In the rows, zero is written as 128.
Rotation paths and how fast each direction turns (degrees per step):
Each turn is a multiple of 5 degrees from 10 to 175, or 0.
Each row of a path follows its step; steps can be skipped.
path 1
step 2: [141 137 118 124 124 121 121 124 136 133 126 145 122 137 141 129 124 120
 135 145 127 138 130 141 127 122 136 130 129 127 119 138 142 123 127 132
 128 142 130]
step 3: [143 128 126 139 136 137 124 121 123 131 140 135 125 124 122 125 130 137
 131 135 125 127 122 126 142 120 118 116 126 111 123 116 121 109 122 133
 127 119 124]
step 4: [130 126 135 130 123 153 111 126 122 125 137 141 141 124 137 130 122 116
 130 125 129 127 135 125 133 139 141 133 140 129 126 139 135 126 132 121
 123 127 128]
step 5: [129 124 123 150 128 131 147 126 124 146 124 120 124 118 130 118 130 125
 130 140 123 126 140 132 129 127 140 132 123 117 135 139 126 122 134 134
 126 117 131]
step 7: [139 132 111 127 136 126 130 135 125 131 137 116 128 132 132 126 114 141
 130 130 135 139 139 134 133 122 135 148 139 120 124 133 136 139 129 132
 132 131 121]
step 8: [135 145 136 132 137 123 132 131 128 128 141 135 124 133 122 138 119 128
 126 118 116 122 123 128 123 115 146 126 122 129 127 121 114 115 140 134
 130 124 119]
step 9: [123 126 120 132 147 129 125 135 132 122 127 143 138 114 125 133 124 111
 138 126 135 123 138 141 131 135 132 137 139 125 124 114 134 125 122 130
 135 138 129]
step 10: [133 129 132 126 140 137 139 124 133 129 130 117 128 116 144 117 134 138
 138 105 130 126 132 128 121 128 135 119 130 124 135 128 128 117 127 139
 127 113 126]
step 11: [123 138 133 136 121 126 127 126 121 140 127 136 136 131 128 134 141 121
 125 124 123 145 131 132 106 140 138 126 136 135 122 119 144 131 128 136
 135 132 127]
step 12: [136 122 125 134 145 113 133 126 138 133 134 122 129 126 129 116 142 141
 136 141 128 132 123 123 139 125 130 126 142 132 113 129 128 134 134 140
 136 124 134]
step 13: [137 126 146 130 133 134 126 137 124 116 137 142 120 130 136 138 131 133
 133 123 121 139 110 115 125 123 140 127 128 118 133 126 137 134 125 126
 128 138 122]
Directions:
[126 127 128 128 131 129 125 127 133 129 130 127 131 124 128 126 128 131
 133 127 128 129 133 124 129 125 126 131 126 133 125 132 132 127 131 123
 128 131 127]
135
[124 132 124 127 128 130 129 130 128 125 128 127 124 127 132 127 129 131
 126 132 127 125 127 126 128 123 130 127 130 128 134 129 134 125 129 132
 127 128 130]
140
[126 126 129 131 123 133 130 127 126 129 127 124 134 124 128 125 130 127
 132 129 130 124 128 128 125 133 129 129 126 132 129 127 129 127 128 133
 126 127 128]
65
path 2
step 0: [122 127 113 125 137 118 124 128 136 123 124 139 129 120 139 132 134 131
 126 138 129 115 127 133 116 122 143 127 130 126 131 129 122 110 134 140
 120 134 118]
step 1: [130 124 135 144 124 127 114 133 130 124 143 116 113 119 124 133 127 117
 132 138 133 129 134 116 120 137 136 131 130 125 120 126 121 128 129 116
 128 139 130]
step 2: [136 117 127 128 133 140 131 124 129 132 134 125 121 126 134 127 130 140
 144 113 123 134 126 129 128 141 120 122 129 117 132 136 113 140 137 134
 128 120 121]
step 3: [132 132 129 112 135 126 114 126 122 137 120 137 120 128 116 125 133 140
 129 134 115 123 135 133 144 119 125 135 133 116 120 131 128 118 130 134
 130 133 134]
step 4: [120 135 123 142 123 127 124 121 126 127 129 136 127 132 113 119 128 131
 135 135 139 137 126 132 117 135 121 119 127 130 117 139 148 124 121 123
 138 126 134]
step 7: [133 130 128 136 127 128 135 135 128 121 135 114 130 136 128 110 139 121
 136 141 134 140 143 117 125 125 123 118 139 119 127 122 125 131 134 128
 129 119 123]
step 8: [143 129 139 115 118 125 134 136 125 142 123 142 119 119 128 124 132 135
 131 124 139 119 118 128 124 124 125 122 128 125 131 118 116 134 132 133
 138 120 131]
step 9: [119 121 128 128 142 119 136 128 140 132 117 126 128 132 113 144 115 133
 126 139 125 126 123 128 128 130 120 132 128 121 124 126 127 113 132 127
 144 127 137]
step 10: [127 135 124 146 126 140 136 126 141 129 120 126 122 124 135 129 125 125
 138 135 129 142 121 126 124 107 136 123 124 121 123 140 135 132 121 129
 122 134 132]
step 12: [126 131 127 123 139 138 120 127 118 126 127 124 144 150 127 128 126 128
 119 128 128 133 128 126 131 130 127 115 130 127 130 135 111 110 120 136
 130 119 126]
step 13: [130 120 123 125 119 125 125 133 125 125 130 146 125 126 143 117 131 122
 119 142 127 129 139 127 113 114 140 128 133 122 119 129 132 123 129 127
 136 118 122]
Directions:
[127 129 126 128 131 126 124 127 129 124 129 128 127 128 130 132 129 124
 126 132 127 125 126 125 131 123 123 125 130 126 124 130 133 130 129 133
 130 128 125]
115
[131 128 123 130 134 132 128 131 127 126 128 127 131 128 126 124 125 131
 125 130 125 123 127 128 128 127 127 129 126 129 124 124 128 122 129 129
 126 131 130]
120
[126 136 129 130 128 126 122 124 134 124 127 127 132 127 129 127 124 131
 128 126 130 130 127 127 126 126 130 128 127 132 131 127 128 127 130 129
 126 130 127]
65
[130 126 126 129 129 131 127 126 130 130 130 122 129 126 131 128 128 125
 135 126 126 130 129 128 134 126 128 130 130 133 124 128 124 130 128 127
 124 127 129]
80
[129 131 130 126 132 131 130 128 129 131 126 129 130 132 128 126 128 123
 130 131 131 124 128 132 128 126 131 128 127 124 130 133 126 131 132 129
 122 128 125]
145
[127 132 130 127 130 129 127 131 125 128 131 125 127 128 129 125 130 133
 126 126 125 130 128 126 135 128 128 122 129 125 131 127 129 129 130 125
 125 123 128]
80
[128 129 126 129 126 127 128 129 126 128 130 128 129 126 123 127 130 132
 136 129 129 126 130 133 129 130 126 125 134 126 129 127 129 129 130 128
 130 136 126]
20
path 3
step 0: [135 114 116 131 119 136 127 136 120 124 127 148 130 134 136 121 124 117
 119 139 121 117 122 129 127 118 139 112 131 125 118 125 130 134 131 130
 137 140 138]
step 1: [122 144 118 133 118 139 125 128 122 139 118 127 118 137 140 115 130 124
 124 125 123 130 125 127 123 125 144 121 118 146 122 142 133 132 120 120
 134 123 126]
step 2: [129 131 117 142 127 128 138 127 139 131 118 138 134 120 136 112 135 137
 117 125 136 133 112 139 139 116 129 137 125 127 117 135 138 128 135 120
 121 123 132]
step 4: [136 129 116 127 123 137 128 122 135 135 133 128 133 114 141 135 146 128
 105 142 121 121 136 132 135 131 132 126 130 130 122 131 131 136 112 131
 137 139 130]
step 5: [131 140 130 138 124 133 125 125 120 144 120 129 121 117 133 124 140 112
 127 128 128 128 128 122 128 111 114 110 132 134 124 121 140 131 120 123
 119 132 137]
step 6: [146 129 125 126 124 140 126 130 124 128 112 145 124 128 120 119 129 143
 129 131 131 122 143 137 139 118 120 127 123 142 114 126 139 136 129 126
 128 123 128]
step 7: [123 145 130 127 125 136 116 145 123 114 122 120 129 116 123 127 141 135
 122 141 131 133 125 136 129 121 129 120 130 131 122 146 134 139 138 124
 129 135 121]
step 9: [141 141 134 129 126 140 127 113 138 125 133 125 128 128 131 121 141 116
 123 133 132 122 137 120 116 122 138 114 120 140 121 137 138 122 134 126
 125 113 130]
step 11: [124 134 137 131 121 124 119 144 117 124 113 130 135 129 132 120 125 116
 125 142 119 117 139 135 121 119 138 128 135 119 108 129 136 127 127 130
 125 125 137]
step 12: [133 138 113 133 126 144 131 139 123 141 123 130 131 136 132 132 133 124
 109 134 140 129 132 126 119 126 136 140 127 136 107 129 122 132 127 131
 139 130 121]
step 13: [129 140 123 141 114 140 147 139 139 129 119 137 126 121 131 120 134 118
 125 125 139 123 123 113 128 116 131 117 133 118 128 136 132 125 136 123
 126 131 126]
Directions:
[131 128 131 129 129 125 128 128 128 130 126 129 128 128 130 126 126 125
 132 122 127 129 129 132 134 129 127 127 127 132 126 136 128 127 128 132
 125 128 129]
85
[129 124 129 131 128 126 125 124 126 125 123 133 125 127 124 127 125 123
 129 129 126 127 127 128 125 128 126 128 127 126 124 124 127 125 130 129
 130 125 132]
130
[132 129 131 125 130 130 131 124 129 127 127 132 125 129 127 130 129 131
 130 124 132 126 127 125 130 121 128 131 128 123 129 129 131 130 131 127
 127 124 126]
100
[123 123 130 127 128 125 131 123 131 129 133 126 129 122 128 129 130 125
 126 130 128 125 129 130 129 128 129 129 125 129 127 130 127 128 128 124
 125 121 127]
60
[123 129 129 131 124 129 131 126 125 131 128 127 125 128 129 127 127 130
 129 125 128 128 133 129 132 133 126 128 129 126 127 125 130 130 129 128
 137 125 124]
160
[127 128 131 128 130 127 128 125 128 126 127 128 131 131 129 129 128 131
 128 129 126 126 128 129 127 125 124 124 130 135 131 129 124 133 136 127
 132 129 130]
40
